(in the rows, 128 means zero)
Each path is a new rotation, seen through one point. The rows after it are directions, each followed by how far the rotation turns it, in degrees per step (0 if it stays put).
Each turn is a multiple of 5 degrees from 10 to 175, or 0.
Each row of a path follows its step; steps can be skipped.
Rotation 1:
step 0: [120 123 125 124 130 130 125 124 133 130 140 128 123 129 129 129 127 136
 124 134 113 125 132 132 128 125 121 126 115 131 125 122 122 132 121 127
 111 146 145 123 134 120 130 139 141 121 132 136 136 123 122 118 134 120
 125 116 127 132 126 121 120 131 120 120 132]
step 1: [120 128 126 143 132 121 116 111 136 140 129 132 128 132 114 121 129 131
 132 126 119 128 129 117 126 131 125 125 129 134 124 116 118 124 135 135
 123 125 131 122 134 138 122 129 128 136 113 127 124 115 135 123 117 129
 138 130 121 129 129 122 126 119 141 127 124]
step 2: [120 127 121 126 127 132 129 128 120 122 133 124 129 137 117 138 120 126
 133 124 136 117 142 128 126 137 130 124 130 137 129 123 128 116 117 137
 136 121 132 126 130 114 123 129 113 132 118 136 127 138 129 113 141 119
 129 125 126 134 129 134 129 118 130 115 127]
step 3: [122 125 128 138 130 136 119 129 117 128 118 120 118 127 142 122 127 129
 130 133 119 120 133 128 126 123 126 123 129 118 120 118 118 118 135 129
 117 132 131 141 140 122 127 118 132 115 126 126 142 137 123 124 135 118
 134 117 126 137 132 118 124 135 128 126 124]
step 4: [135 119 117 129 123 132 123 125 136 133 130 139 125 131 124 126 136 129
 130 123 133 119 128 117 130 129 124 123 138 119 116 113 136 112 130 133
 125 135 131 117 134 136 128 140 137 128 118 127 127 126 144 128 131 138
 121 128 116 136 118 126 119 137 129 126 128]
step 5: [118 142 112 133 124 131 132 128 122 123 133 120 129 127 114 132 117 132
 119 135 135 113 126 130 132 132 119 110 128 136 128 118 131 128 126 134
 128 127 119 118 135 120 125 120 133 137 124 120 121 126 124 126 129 125
 122 126 133 123 136 127 111 131 127 122 119]
step 6: [118 125 125 129 130 118 130 127 135 120 137 117 115 132 143 131 121 129
 134 133 122 119 131 112 132 124 124 137 127 132 116 127 119 124 123 139
 121 144 130 137 132 132 129 127 127 128 130 123 123 135 114 119 130 127
 135 140 120 134 131 118 126 131 118 122 125]
step 7: [122 130 123 138 119 126 123 123 126 135 127 130 140 138 120 134 117 137
 139 128 122 129 136 140 134 120 129 133 134 124 125 106 128 114 121 126
 118 128 131 125 125 143 120 137 140 123 125 136 132 120 133 124 133 121
 129 139 123 126 125 125 133 135 125 128 126]
step 9: [123 120 124 138 129 123 117 120 132 122 127 129 122 123 120 123 129 128
 136 122 130 122 128 128 121 127 115 136 131 121 105 122 108 123 124 138
 133 122 128 130 127 116 123 122 121 124 134 125 124 133 121 135 136 127
 140 133 128 129 130 122 122 127 132 120 115]
step 10: [119 129 132 128 127 127 112 141 130 117 142 127 125 128 123 126 120 119
 136 121 122 132 137 132 131 120 128 122 143 124 128 115 144 110 123 124
 134 132 127 129 138 136 122 126 126 119 119 133 129 141 132 128 129 124
 116 129 122 131 129 124 124 133 130 125 124]
step 11: [133 133 119 136 144 143 131 128 130 136 131 122 136 130 129 129 130 144
 123 132 128 131 123 134 128 127 124 114 134 134 125 123 132 123 121 137
 112 132 130 135 132 122 135 125 125 129 126 120 127 128 131 133 134 129
 122 120 115 130 133 121 126 147 120 124 113]
Directions:
[129 127 127 125 128 124 126 129 127 129 128 129 126 129 127 127 127 129
 131 127 131 127 128 127 129 127 128 130 129 128 126 126 130 128 128 125
 128 127 129 131 129 131 128 129 129 128 124 131 129 125 129 132 125 127
 130 128 127 126 127 128 127 127 128 129 127]	125
[130 127 130 127 129 127 129 128 128 130 132 125 128 129 126 132 127 127
 128 129 128 127 129 131 126 127 128 130 127 128 128 128 127 131 130 129
 126 128 130 127 126 129 129 127 130 130 127 127 128 125 128 127 127 125
 128 132 128 131 129 125 129 126 128 128 129]	55
Rotation 2:
step 0: [135 126 130 125 128 118 142 130 138 135 126 126 125 131 119 149 123 131
 124 124 128 138 134 138 118 146 131 140 126 139 127 135 124 129 134 132
 134 129 128 130 123 123 122 131 118 123 120 124 121 140 126 125 134 123
 132 123 129 130 123 131 113 121 135 133 132]
step 1: [135 127 131 122 138 126 123 134 136 135 130 125 121 126 131 121 131 138
 137 138 131 121 129 141 128 136 124 139 137 144 127 134 132 128 130 114
 122 118 125 132 127 125 135 118 139 121 118 123 131 134 119 120 145 141
 134 129 133 129 127 122 125 128 119 124 121]
step 2: [128 132 120 122 133 121 128 132 132 139 126 123 138 133 126 122 118 133
 133 130 135 141 130 121 116 136 122 136 121 130 121 127 143 127 137 135
 137 128 145 141 122 126 128 132 137 122 113 131 132 139 125 129 128 125
 133 125 133 136 138 141 131 131 129 126 122]
step 3: [131 122 131 118 128 120 128 124 144 134 127 131 120 118 130 131 130 130
 132 128 129 131 142 137 121 132 134 132 132 137 127 128 125 128 122 128
 138 131 118 138 120 127 113 122 133 132 121 126 124 145 130 122 135 129
 133 126 119 128 131 135 116 113 145 120 126]
step 4: [128 124 130 125 133 128 126 146 137 132 129 127 127 140 134 132 131 134
 138 133 134 119 132 131 127 135 123 139 130 129 144 128 128 128 139 123
 133 132 143 134 137 121 124 111 137 121 118 123 123 137 127 123 132 139
 131 135 139 128 132 121 124 138 131 121 124]
step 5: [134 133 130 124 133 124 131 127 129 136 126 139 130 125 120 122 115 125
 130 130 135 123 138 125 119 121 135 135 125 138 122 125 135 131 134 125
 123 126 141 138 117 127 125 143 131 121 118 125 126 153 132 127 123 124
 139 142 132 129 134 133 131 127 130 121 123]
step 6: [129 121 134 123 122 119 124 141 138 133 135 122 130 131 124 136 120 142
 125 127 125 119 133 124 129 125 134 126 124 148 126 132 123 121 126 134
 136 126 130 139 125 130 123 120 134 133 124 132 131 141 133 117 137 132
 125 128 125 131 121 137 108 128 142 130 131]
step 7: [128 133 134 122 138 126 122 139 141 136 143 135 114 138 120 132 123 125
 134 127 135 126 136 130 124 122 129 133 127 127 134 132 127 121 139 122
 129 128 119 138 133 112 130 122 128 126 121 126 124 131 119 125 130 137
 133 133 140 138 134 130 132 138 128 119 115]
step 8: [129 128 116 132 117 140 119 128 132 131 136 132 128 124 117 131 122 133
 131 137 141 131 134 126 128 124 131 132 126 138 126 129 135 124 131 125
 131 127 143 139 129 133 130 134 137 123 121 129 121 150 137 128 134 121
 133 131 129 134 125 132 131 120 133 138 111]
step 9: [122 113 132 129 127 128 128 133 128 127 138 135 124 127 124 120 115 127
 133 117 134 131 133 123 119 128 123 125 124 138 134 127 119 129 141 129
 124 133 122 138 117 131 125 118 132 129 125 122 133 139 127 125 138 141
 124 124 120 130 124 138 110 132 145 126 123]
step 10: [126 132 122 123 126 130 119 139 129 119 126 131 121 126 131 138 123 121
 134 124 131 135 137 133 125 128 132 134 120 126 127 131 117 115 131 120
 126 126 135 136 142 113 137 126 134 131 121 135 130 141 126 125 132 134
 135 138 142 137 122 127 125 132 135 111 118]
Directions:
[128 131 129 128 129 124 128 130 128 126 128 126 125 128 128 131 128 127
 128 126 131 129 129 132 131 130 129 125 130 126 129 128 127 123 127 128
 131 131 127 126 129 128 129 127 126 128 128 127 127 129 127 127 128 128
 129 129 126 129 126 128 127 128 128 126 129]	110
[127 130 126 128 129 128 131 126 131 125 129 128 129 127 125 127 126 130
 127 129 131 128 128 130 127 128 128 128 127 129 128 129 128 130 128 132
 128 129 130 128 126 130 131 128 129 127 132 128 127 127 130 129 127 125
 130 128 130 127 129 131 129 124 130 127 129]	125
[131 129 127 129 131 129 125 127 125 129 130 128 130 127 126 126 127 128
 130 128 128 126 127 128 129 130 130 130 130 129 129 127 129 126 129 125
 130 128 130 128 127 131 128 129 128 123 130 130 128 126 129 128 127 128
 130 128 129 130 129 126 131 130 129 128 127]	115
Rotation 3:
step 0: [125 134 121 118 122 139 130 132 138 145 120 129 134 134 132 125 124 121
 128 125 123 130 128 139 125 121 121 132 125 132 129 128 123 125 147 131
 129 125 135 121 126 118 119 132 129 120 126 121 132 131 119 123 122 139
 125 119 140 139 128 135 124 118 123 133 130]
step 1: [134 141 124 133 135 134 124 126 127 138 138 135 126 126 134 146 143 127
 133 125 129 129 123 133 130 124 122 131 128 127 125 136 121 115 122 128
 122 130 127 129 123 123 136 132 127 127 124 126 129 126 127 138 133 137
 131 123 119 147 133 118 121 130 133 114 133]
step 2: [121 116 124 123 132 135 128 128 121 128 131 124 132 126 126 121 136 143
 136 127 118 121 133 128 130 145 136 124 111 129 132 130 122 136 132 132
 123 129 120 135 127 132 128 124 137 117 123 123 133 133 119 138 117 134
 136 126 129 134 136 130 123 130 134 122 137]
step 3: [127 142 132 127 129 131 130 127 126 138 126 120 124 130 137 132 120 133
 117 140 117 115 121 129 128 121 153 130 128 130 132 142 133 131 125 127
 128 141 134 124 130 126 129 122 135 130 132 121 134 126 132 137 123 134
 132 126 133 128 138 128 132 131 124 127 119]
step 4: [129 134 119 127 124 125 111 117 124 125 124 132 122 121 123 136 122 133
 127 129 131 127 123 124 123 123 129 128 120 127 130 124 134 129 126 132
 128 144 120 126 137 138 129 121 123 133 121 131 127 133 129 137 137 137
 125 136 118 118 134 140 119 111 137 122 135]
step 5: [122 123 125 126 124 119 122 132 123 123 129 130 130 118 140 128 136 127
 129 130 114 122 124 139 122 127 138 137 131 112 140 126 130 119 134 130
 128 118 127 129 131 131 119 121 132 129 126 129 149 133 122 120 136 121
 126 126 130 116 124 136 135 124 129 130 133]
step 6: [138 129 119 129 127 125 135 131 136 131 136 128 124 120 120 130 118 125
 134 128 123 120 126 126 119 126 134 124 136 123 122 140 135 122 133 112
 117 126 141 137 135 140 125 127 125 135 114 141 123 129 128 120 139 130
 130 116 130 127 128 124 124 130 129 126 123]
step 8: [139 126 136 132 136 133 133 139 119 137 129 130 135 130 136 115 131 124
 133 128 132 123 126 131 129 135 132 126 138 125 139 128 122 134 117 128
 120 121 130 115 121 128 126 115 112 129 130 122 122 122 126 127 144 123
 133 119 127 121 138 125 127 126 125 125 121]
step 9: [122 136 132 123 138 127 123 127 134 131 135 125 110 125 124 123 123 127
 136 123 125 117 128 128 127 146 119 117 119 133 124 125 133 128 129 131
 138 129 133 123 128 126 126 126 120 133 136 132 120 123 124 125 118 117
 118 118 123 125 135 121 116 118 128 130 120]
step 10: [126 132 143 122 129 139 122 133 126 120 121 129 127 125 131 126 120 121
 122 114 124 120 120 135 142 127 130 124 135 134 135 118 118 124 125 131
 131 130 131 138 115 133 130 122 141 132 138 139 128 131 131 130 135 118
 118 136 125 138 131 129 132 126 126 124 129]
step 11: [136 131 127 124 112 134 128 136 125 134 128 132 124 126 118 124 132 127
 121 111 134 122 135 123 125 136 134 124 129 136 118 119 120 126 124 126
 130 132 141 117 127 132 124 129 140 119 134 124 132 126 122 120 135 140
 131 127 115 115 120 126 124 132 132 129 130]
Directions:
[128 129 132 128 130 129 127 128 127 131 131 128 127 127 129 125 127 127
 130 126 128 129 127 127 130 128 127 129 126 131 128 127 129 126 128 127
 128 130 127 128 126 125 128 128 130 124 130 127 125 126 125 128 131 128
 128 125 129 131 126 128 128 127 127 128 130]	40
[127 128 130 128 130 129 128 125 127 127 128 125 125 131 129 129 126 128
 126 128 125 127 127 126 129 128 126 128 131 128 127 128 127 129 129 129
 129 127 127 124 129 129 132 129 126 127 128 127 128 129 129 126 130 126
 127 129 129 126 131 131 128 125 130 131 129]	70
